In the data rows, the value 50 means zero.
Every row has a hidden score from 0 to 40. What is each row's score? 20 is about the middle. The score is a weighted sum of the row's numbers plus the product of two more (or one squared), each taken from its middle value.
(39, 57, 42, 62, 48, 61, 63, 33, 39, 49, 30, 60, 33, 55, 64, 48, 43, 54, 38, 52, 58, 50, 47, 60) ~ 21
(66, 74, 38, 60, 62, 67, 59, 52, 44, 47, 41, 34, 42, 66, 52, 68, 37, 46, 67, 69, 46, 53, 44, 64) ~ 15
(20, 36, 55, 45, 30, 37, 52, 59, 57, 57, 52, 74, 61, 50, 59, 27, 67, 69, 26, 39, 57, 53, 51, 45) ~ 27
(55, 71, 47, 48, 59, 59, 47, 49, 53, 45, 49, 35, 52, 57, 43, 59, 42, 43, 61, 56, 53, 54, 47, 54) ~ 9
(47, 55, 48, 25, 59, 44, 50, 53, 68, 60, 58, 31, 58, 55, 35, 54, 58, 54, 57, 54, 52, 47, 61, 51) ~ 28
(50, 39, 63, 57, 40, 42, 41, 45, 41, 48, 56, 67, 52, 30, 55, 45, 52, 48, 39, 48, 42, 54, 37, 38) ~ 18
(26, 22, 58, 42, 40, 32, 48, 42, 53, 63, 59, 76, 61, 29, 55, 25, 72, 59, 33, 29, 51, 44, 51, 39) ~ 23
(38, 80, 23, 27, 74, 63, 75, 65, 75, 47, 40, 8, 54, 90, 49, 50, 54, 53, 71, 56, 62, 27, 89, 70) ~ 30
(63, 48, 68, 53, 51, 45, 41, 56, 58, 45, 58, 42, 59, 45, 40, 60, 45, 43, 50, 51, 38, 62, 48, 37) ~ 20
(61, 45, 63, 47, 47, 40, 37, 51, 48, 50, 59, 46, 52, 45, 48, 53, 46, 47, 50, 46, 34, 64, 54, 42) ~ 26
(41, 50, 53, 44, 58, 43, 50, 40, 59, 57, 55, 48, 54, 51, 44, 41, 60, 53, 53, 44, 58, 36, 54, 49) ~ 14
(52, 38, 64, 38, 52, 39, 38, 49, 57, 55, 60, 43, 60, 46, 47, 46, 59, 51, 51, 42, 49, 52, 51, 39) ~ 14
(41, 44, 54, 67, 32, 61, 49, 44, 36, 50, 47, 78, 38, 42, 66, 45, 45, 59, 33, 55, 59, 63, 26, 56) ~ 9
(32, 49, 50, 49, 46, 45, 53, 41, 41, 66, 49, 58, 50, 51, 54, 36, 62, 60, 41, 42, 61, 37, 60, 52) ~ 22
(43, 45, 45, 61, 55, 54, 64, 31, 41, 57, 37, 58, 39, 56, 73, 44, 51, 53, 46, 53, 65, 33, 45, 63) ~ 7
(63, 78, 23, 56, 67, 78, 69, 51, 37, 46, 31, 36, 30, 75, 63, 69, 32, 37, 63, 75, 52, 41, 46, 82) ~ 20
(44, 58, 43, 55, 55, 53, 54, 46, 52, 57, 51, 47, 44, 71, 52, 52, 50, 53, 51, 52, 58, 43, 52, 57) ~ 17
(32, 41, 55, 67, 42, 43, 55, 42, 42, 53, 46, 74, 45, 49, 64, 32, 66, 55, 33, 45, 65, 51, 45, 50) ~ 17
(19, 47, 26, 50, 37, 55, 87, 52, 44, 49, 21, 60, 36, 69, 81, 34, 58, 58, 35, 56, 74, 28, 61, 66) ~ 39
(78, 67, 52, 75, 50, 71, 41, 47, 28, 44, 46, 49, 39, 54, 49, 79, 25, 36, 54, 71, 30, 75, 28, 59) ~ 13
(64, 55, 51, 64, 42, 65, 49, 49, 29, 45, 42, 55, 38, 50, 54, 63, 32, 40, 55, 59, 51, 61, 38, 59) ~ 12
(32, 32, 61, 20, 46, 24, 37, 52, 74, 57, 59, 44, 78, 39, 39, 27, 77, 76, 43, 20, 48, 45, 67, 31) ~ 24
(66, 75, 25, 72, 59, 80, 74, 46, 24, 42, 27, 42, 28, 72, 55, 73, 36, 37, 67, 74, 43, 48, 43, 78) ~ 26
(43, 28, 60, 34, 39, 24, 34, 53, 59, 53, 52, 66, 73, 31, 47, 40, 66, 52, 37, 33, 46, 55, 49, 27) ~ 23
(62, 51, 53, 31, 59, 34, 42, 61, 65, 50, 58, 30, 68, 45, 30, 57, 52, 37, 68, 41, 39, 54, 65, 41) ~ 25
(42, 51, 51, 42, 52, 45, 42, 53, 62, 55, 59, 45, 56, 55, 43, 44, 55, 65, 49, 44, 51, 48, 57, 47) ~ 19
(42, 33, 54, 52, 41, 40, 44, 44, 48, 51, 60, 62, 53, 42, 49, 39, 56, 56, 42, 45, 49, 53, 42, 38) ~ 19
(76, 68, 58, 49, 51, 60, 43, 50, 35, 41, 60, 39, 52, 52, 36, 76, 35, 44, 55, 60, 20, 86, 43, 44) ~ 28
(73, 54, 68, 60, 50, 54, 28, 48, 49, 41, 53, 42, 50, 52, 35, 71, 29, 32, 50, 52, 24, 72, 41, 43) ~ 15
(70, 82, 33, 56, 73, 72, 70, 59, 46, 34, 35, 25, 32, 78, 46, 71, 36, 44, 75, 75, 59, 43, 55, 75) ~ 17
(45, 66, 13, 69, 60, 74, 85, 40, 40, 48, 19, 38, 20, 74, 68, 54, 44, 38, 60, 62, 69, 26, 52, 81) ~ 26
(50, 30, 63, 56, 41, 36, 36, 47, 55, 55, 62, 67, 58, 35, 50, 46, 54, 46, 40, 37, 44, 60, 44, 36) ~ 23
(51, 39, 69, 24, 51, 31, 34, 54, 68, 48, 69, 41, 74, 29, 29, 46, 59, 59, 50, 27, 33, 61, 62, 28) ~ 26
(41, 56, 36, 46, 58, 57, 67, 52, 64, 51, 38, 42, 46, 66, 56, 40, 57, 57, 48, 48, 67, 34, 66, 57) ~ 19
(55, 52, 53, 39, 47, 44, 39, 61, 68, 45, 61, 33, 62, 55, 39, 58, 56, 52, 54, 47, 40, 62, 57, 42) ~ 26
(68, 67, 43, 62, 65, 68, 53, 51, 30, 42, 41, 44, 34, 59, 52, 73, 29, 35, 65, 73, 40, 57, 40, 64) ~ 14
(58, 39, 70, 47, 44, 39, 16, 58, 60, 50, 59, 51, 64, 36, 40, 53, 52, 50, 43, 41, 34, 68, 45, 33) ~ 15
(62, 45, 45, 50, 61, 49, 46, 47, 42, 55, 50, 50, 42, 46, 47, 56, 45, 38, 51, 53, 53, 49, 47, 52) ~ 16
(36, 32, 54, 62, 32, 54, 53, 40, 36, 50, 48, 76, 38, 40, 68, 41, 46, 59, 31, 46, 59, 59, 36, 54) ~ 16
(63, 41, 66, 65, 38, 51, 40, 42, 37, 44, 49, 69, 42, 50, 53, 49, 42, 52, 39, 54, 45, 63, 35, 38) ~ 12
(80, 64, 54, 63, 49, 60, 42, 56, 35, 46, 56, 45, 41, 52, 47, 78, 29, 29, 53, 70, 29, 68, 25, 48) ~ 23
(44, 54, 44, 45, 53, 48, 51, 49, 55, 53, 50, 40, 46, 54, 56, 46, 52, 52, 50, 52, 63, 44, 56, 57) ~ 19
(60, 71, 37, 82, 66, 91, 69, 46, 17, 43, 30, 55, 20, 69, 70, 72, 24, 36, 50, 80, 47, 51, 31, 79) ~ 10
(52, 57, 36, 71, 60, 65, 62, 42, 43, 47, 40, 48, 34, 62, 60, 57, 40, 50, 48, 72, 63, 40, 41, 71) ~ 7
(48, 25, 80, 38, 49, 34, 32, 53, 45, 44, 64, 52, 74, 26, 37, 49, 56, 52, 49, 33, 37, 64, 35, 27) ~ 5
(43, 44, 56, 39, 48, 36, 43, 54, 63, 56, 44, 52, 61, 49, 32, 46, 57, 60, 50, 45, 50, 54, 54, 41) ~ 25
(67, 58, 56, 54, 54, 60, 42, 58, 40, 41, 53, 42, 49, 46, 44, 66, 37, 42, 57, 62, 38, 64, 38, 52) ~ 14
(40, 60, 32, 58, 60, 70, 67, 48, 47, 51, 40, 45, 34, 60, 61, 51, 45, 51, 52, 68, 65, 34, 54, 66) ~ 13
(50, 36, 60, 37, 51, 32, 39, 50, 67, 55, 56, 46, 63, 43, 41, 37, 63, 53, 52, 33, 48, 52, 56, 37) ~ 19
(35, 85, 35, 42, 71, 65, 65, 58, 64, 47, 38, 19, 42, 75, 47, 63, 34, 58, 73, 55, 57, 42, 65, 72) ~ 23
(38, 45, 53, 38, 54, 36, 46, 49, 67, 61, 53, 44, 62, 48, 39, 35, 68, 63, 54, 39, 55, 42, 59, 37) ~ 34
(42, 59, 47, 39, 54, 48, 44, 55, 66, 48, 56, 37, 56, 59, 36, 54, 55, 57, 58, 53, 48, 52, 59, 49) ~ 21
(62, 60, 45, 63, 52, 64, 53, 47, 27, 45, 41, 53, 35, 48, 55, 65, 34, 38, 52, 71, 45, 53, 40, 60) ~ 18
(55, 63, 24, 88, 51, 87, 63, 56, 20, 49, 23, 63, 19, 64, 64, 66, 27, 39, 47, 68, 50, 51, 27, 78) ~ 30
(41, 40, 57, 49, 31, 41, 44, 38, 53, 60, 54, 65, 55, 30, 30, 37, 57, 58, 43, 40, 58, 47, 49, 46) ~ 23
(53, 50, 49, 50, 55, 48, 48, 49, 50, 56, 56, 49, 46, 56, 49, 49, 51, 49, 52, 53, 55, 46, 49, 53) ~ 14
(50, 40, 56, 50, 51, 34, 38, 51, 53, 50, 62, 49, 60, 21, 42, 46, 55, 56, 44, 42, 52, 48, 52, 36) ~ 22
(40, 24, 71, 19, 46, 23, 32, 54, 70, 56, 65, 51, 79, 26, 37, 32, 73, 68, 47, 18, 47, 48, 63, 19) ~ 34
(79, 62, 50, 38, 63, 54, 44, 59, 54, 39, 60, 29, 55, 60, 37, 68, 37, 39, 70, 60, 45, 62, 51, 50) ~ 8
(16, 43, 47, 49, 28, 44, 66, 55, 61, 54, 41, 69, 52, 57, 70, 26, 62, 67, 28, 41, 72, 48, 55, 51) ~ 24
(66, 72, 20, 53, 91, 67, 72, 46, 53, 55, 29, 17, 32, 79, 52, 61, 43, 38, 79, 68, 65, 25, 61, 82) ~ 6
(67, 43, 66, 54, 34, 45, 28, 52, 39, 44, 67, 57, 61, 37, 44, 59, 40, 40, 45, 41, 28, 74, 35, 35) ~ 24
(21, 26, 45, 35, 38, 29, 71, 64, 69, 56, 35, 56, 73, 51, 69, 13, 98, 70, 30, 29, 64, 16, 73, 33) ~ 34
(66, 63, 57, 53, 57, 54, 43, 51, 53, 56, 57, 43, 47, 51, 40, 69, 39, 43, 60, 53, 39, 58, 48, 55) ~ 29
(60, 37, 69, 29, 56, 35, 30, 55, 68, 45, 67, 45, 71, 18, 29, 49, 58, 51, 52, 28, 38, 61, 51, 26) ~ 26
(63, 49, 58, 73, 36, 57, 53, 46, 26, 45, 45, 76, 40, 43, 63, 58, 31, 50, 44, 62, 44, 64, 30, 55) ~ 11
(27, 58, 37, 31, 63, 48, 61, 60, 77, 58, 35, 35, 58, 67, 48, 43, 62, 61, 61, 44, 55, 33, 79, 61) ~ 24
(71, 51, 65, 60, 39, 52, 32, 48, 32, 46, 62, 59, 47, 40, 47, 65, 33, 40, 47, 64, 30, 72, 36, 45) ~ 16
(44, 61, 32, 44, 65, 61, 65, 61, 59, 51, 47, 32, 41, 69, 52, 57, 48, 53, 56, 58, 63, 35, 66, 66) ~ 22
(45, 51, 57, 50, 53, 49, 49, 48, 51, 48, 59, 50, 52, 53, 49, 56, 49, 45, 56, 47, 46, 53, 51, 53) ~ 13
(56, 81, 31, 56, 78, 62, 68, 56, 56, 44, 43, 17, 40, 74, 44, 67, 44, 46, 67, 66, 67, 41, 66, 69) ~ 20
(45, 41, 58, 51, 36, 39, 37, 52, 42, 53, 69, 65, 54, 39, 46, 44, 51, 55, 40, 39, 46, 60, 41, 39) ~ 29
(22, 35, 51, 41, 34, 36, 56, 50, 58, 59, 50, 71, 64, 48, 60, 24, 70, 65, 32, 35, 55, 50, 57, 38) ~ 26
(44, 52, 32, 63, 53, 62, 65, 32, 47, 49, 28, 61, 32, 50, 64, 53, 48, 52, 47, 51, 64, 44, 49, 65) ~ 23
(63, 42, 69, 36, 54, 42, 35, 55, 61, 41, 66, 45, 65, 33, 35, 56, 45, 43, 49, 40, 26, 68, 47, 30) ~ 19
(49, 23, 68, 46, 40, 32, 35, 52, 48, 52, 66, 63, 66, 21, 43, 37, 56, 54, 45, 36, 44, 64, 43, 27) ~ 17
(49, 48, 53, 42, 43, 36, 40, 55, 59, 46, 65, 51, 59, 45, 38, 49, 53, 53, 50, 52, 47, 63, 48, 39) ~ 23
(25, 24, 50, 40, 36, 29, 56, 44, 58, 64, 48, 69, 65, 36, 61, 18, 85, 63, 27, 26, 58, 30, 58, 33) ~ 35
(27, 33, 55, 49, 42, 37, 55, 42, 40, 56, 49, 72, 53, 37, 64, 30, 63, 55, 31, 39, 66, 40, 44, 48) ~ 16
(40, 52, 26, 73, 56, 65, 82, 39, 46, 45, 22, 50, 24, 62, 75, 48, 46, 44, 50, 65, 71, 28, 46, 70) ~ 18
(71, 55, 60, 64, 50, 53, 44, 57, 48, 50, 53, 39, 59, 54, 41, 64, 39, 51, 59, 63, 35, 67, 45, 46) ~ 15
(47, 40, 57, 36, 48, 32, 39, 46, 67, 54, 58, 42, 62, 44, 42, 39, 60, 53, 52, 36, 54, 49, 58, 35) ~ 22
(68, 61, 68, 61, 36, 59, 33, 58, 41, 42, 60, 46, 48, 52, 48, 74, 28, 39, 53, 62, 28, 67, 38, 48) ~ 18
(35, 50, 48, 37, 54, 48, 50, 54, 57, 52, 59, 43, 62, 60, 48, 39, 62, 64, 44, 38, 54, 42, 66, 45) ~ 26
(69, 53, 66, 31, 56, 44, 42, 50, 66, 40, 66, 31, 62, 36, 31, 63, 45, 45, 55, 46, 38, 64, 55, 39) ~ 21
(59, 63, 44, 54, 55, 55, 50, 57, 48, 43, 60, 38, 48, 55, 45, 64, 43, 47, 62, 57, 47, 54, 49, 52) ~ 23
(44, 35, 55, 30, 49, 29, 46, 53, 65, 57, 50, 47, 65, 42, 41, 30, 70, 62, 46, 33, 55, 44, 60, 40) ~ 20
(55, 62, 51, 26, 63, 41, 48, 59, 68, 43, 64, 26, 63, 44, 34, 54, 70, 68, 68, 45, 44, 58, 64, 43) ~ 31
(84, 68, 51, 51, 63, 60, 44, 53, 50, 39, 61, 32, 44, 56, 41, 68, 41, 40, 60, 58, 29, 68, 51, 52) ~ 24
(37, 41, 61, 48, 45, 39, 52, 50, 53, 52, 53, 59, 56, 54, 48, 39, 60, 57, 45, 38, 54, 42, 50, 45) ~ 15
(58, 53, 52, 64, 46, 53, 47, 41, 34, 50, 48, 65, 42, 49, 59, 54, 39, 45, 45, 53, 50, 52, 36, 56) ~ 12
(23, 32, 60, 43, 31, 36, 43, 49, 52, 57, 59, 73, 61, 32, 58, 26, 67, 69, 30, 29, 52, 59, 51, 39) ~ 26
(76, 61, 55, 62, 47, 62, 37, 53, 42, 41, 48, 44, 47, 49, 47, 71, 28, 35, 57, 58, 31, 81, 35, 50) ~ 16
(51, 67, 35, 66, 52, 76, 62, 46, 36, 46, 35, 51, 34, 64, 59, 62, 32, 45, 50, 67, 53, 49, 41, 70) ~ 15
(52, 43, 57, 42, 45, 42, 38, 52, 52, 50, 60, 47, 56, 45, 43, 54, 49, 57, 49, 49, 55, 59, 46, 41) ~ 15
(48, 80, 0, 70, 76, 76, 93, 46, 47, 48, 10, 28, 17, 92, 68, 60, 40, 40, 65, 74, 76, 27, 95, 88) ~ 37
(29, 52, 38, 36, 55, 50, 62, 57, 64, 55, 40, 40, 55, 59, 60, 40, 67, 62, 44, 46, 63, 35, 65, 56) ~ 23
(32, 27, 41, 42, 53, 37, 72, 51, 65, 57, 29, 48, 61, 58, 60, 19, 89, 54, 39, 42, 63, 9, 76, 47) ~ 21
(41, 50, 37, 60, 49, 58, 62, 43, 42, 53, 44, 59, 36, 56, 64, 43, 48, 51, 40, 60, 59, 38, 50, 64) ~ 21
(26, 39, 36, 56, 51, 47, 77, 38, 41, 50, 36, 64, 42, 56, 77, 28, 62, 49, 44, 47, 70, 18, 52, 58) ~ 17
(39, 50, 49, 37, 50, 45, 47, 55, 59, 55, 53, 43, 55, 58, 47, 45, 54, 59, 52, 48, 53, 49, 57, 50) ~ 20
(48, 44, 52, 55, 45, 45, 44, 48, 45, 57, 51, 61, 50, 48, 50, 46, 46, 52, 46, 50, 54, 49, 43, 45) ~ 16
(66, 55, 55, 51, 51, 46, 39, 55, 57, 44, 59, 39, 57, 51, 35, 60, 44, 42, 51, 47, 38, 57, 53, 41) ~ 24
(46, 57, 52, 49, 45, 52, 45, 53, 52, 45, 50, 50, 49, 56, 54, 51, 46, 58, 50, 47, 54, 51, 56, 55) ~ 24
(37, 55, 26, 51, 64, 58, 73, 45, 56, 47, 29, 39, 34, 73, 65, 44, 57, 49, 53, 56, 73, 25, 64, 69) ~ 20
(38, 52, 30, 61, 52, 60, 70, 44, 46, 44, 33, 57, 30, 57, 67, 44, 49, 51, 46, 52, 67, 37, 46, 68) ~ 25
(46, 55, 29, 58, 60, 63, 77, 45, 53, 47, 30, 43, 30, 69, 68, 47, 51, 54, 54, 58, 69, 27, 58, 75) ~ 16
(55, 42, 61, 60, 39, 51, 39, 48, 39, 52, 55, 65, 41, 41, 49, 51, 40, 46, 47, 53, 48, 63, 42, 49) ~ 14
(20, 36, 53, 47, 32, 38, 54, 43, 56, 54, 58, 73, 57, 42, 60, 30, 66, 65, 35, 36, 60, 51, 51, 46) ~ 20
(41, 17, 74, 32, 44, 23, 35, 56, 57, 52, 66, 62, 78, 22, 40, 29, 74, 59, 39, 21, 45, 63, 56, 18) ~ 20
(38, 44, 53, 41, 52, 41, 48, 50, 60, 53, 60, 45, 57, 48, 39, 43, 55, 55, 50, 40, 52, 47, 54, 52) ~ 19
(55, 40, 65, 51, 43, 44, 34, 49, 47, 42, 61, 52, 58, 35, 47, 60, 43, 48, 46, 46, 29, 68, 42, 37) ~ 21
(38, 33, 59, 54, 44, 33, 41, 47, 59, 58, 70, 57, 61, 39, 49, 35, 65, 57, 40, 37, 51, 50, 54, 39) ~ 20
(56, 39, 74, 37, 42, 42, 29, 56, 57, 46, 62, 55, 63, 29, 39, 57, 57, 49, 44, 34, 33, 67, 44, 29) ~ 30
(37, 24, 66, 25, 45, 20, 47, 51, 70, 62, 63, 57, 82, 28, 42, 23, 78, 68, 37, 22, 54, 44, 52, 25) ~ 29
(21, 18, 52, 37, 39, 30, 57, 55, 77, 58, 34, 66, 68, 23, 67, 10, 90, 65, 27, 21, 67, 15, 69, 36) ~ 32
(43, 65, 29, 65, 66, 63, 71, 48, 49, 49, 34, 43, 38, 61, 57, 49, 48, 48, 52, 55, 73, 21, 52, 70) ~ 14
(42, 36, 57, 43, 43, 39, 48, 44, 56, 62, 60, 61, 57, 36, 49, 37, 55, 52, 41, 42, 55, 55, 51, 46) ~ 18
(63, 81, 25, 69, 67, 84, 71, 49, 32, 45, 28, 39, 26, 78, 59, 70, 24, 38, 64, 77, 48, 49, 45, 78) ~ 19
(26, 29, 48, 32, 33, 35, 57, 46, 53, 60, 40, 64, 62, 38, 66, 20, 82, 62, 34, 33, 65, 20, 61, 40) ~ 24
(58, 60, 49, 37, 54, 43, 43, 59, 59, 51, 61, 41, 60, 50, 38, 55, 48, 42, 57, 54, 41, 55, 51, 45) ~ 21
(50, 28, 68, 31, 46, 30, 26, 52, 63, 47, 62, 50, 74, 29, 44, 42, 64, 58, 36, 29, 39, 59, 50, 25) ~ 17
(56, 82, 32, 39, 71, 58, 67, 63, 63, 49, 48, 19, 44, 73, 43, 64, 40, 47, 72, 65, 53, 45, 64, 66) ~ 26
(45, 39, 56, 52, 46, 42, 41, 42, 43, 49, 56, 62, 50, 36, 52, 45, 50, 47, 44, 46, 54, 49, 38, 45) ~ 12
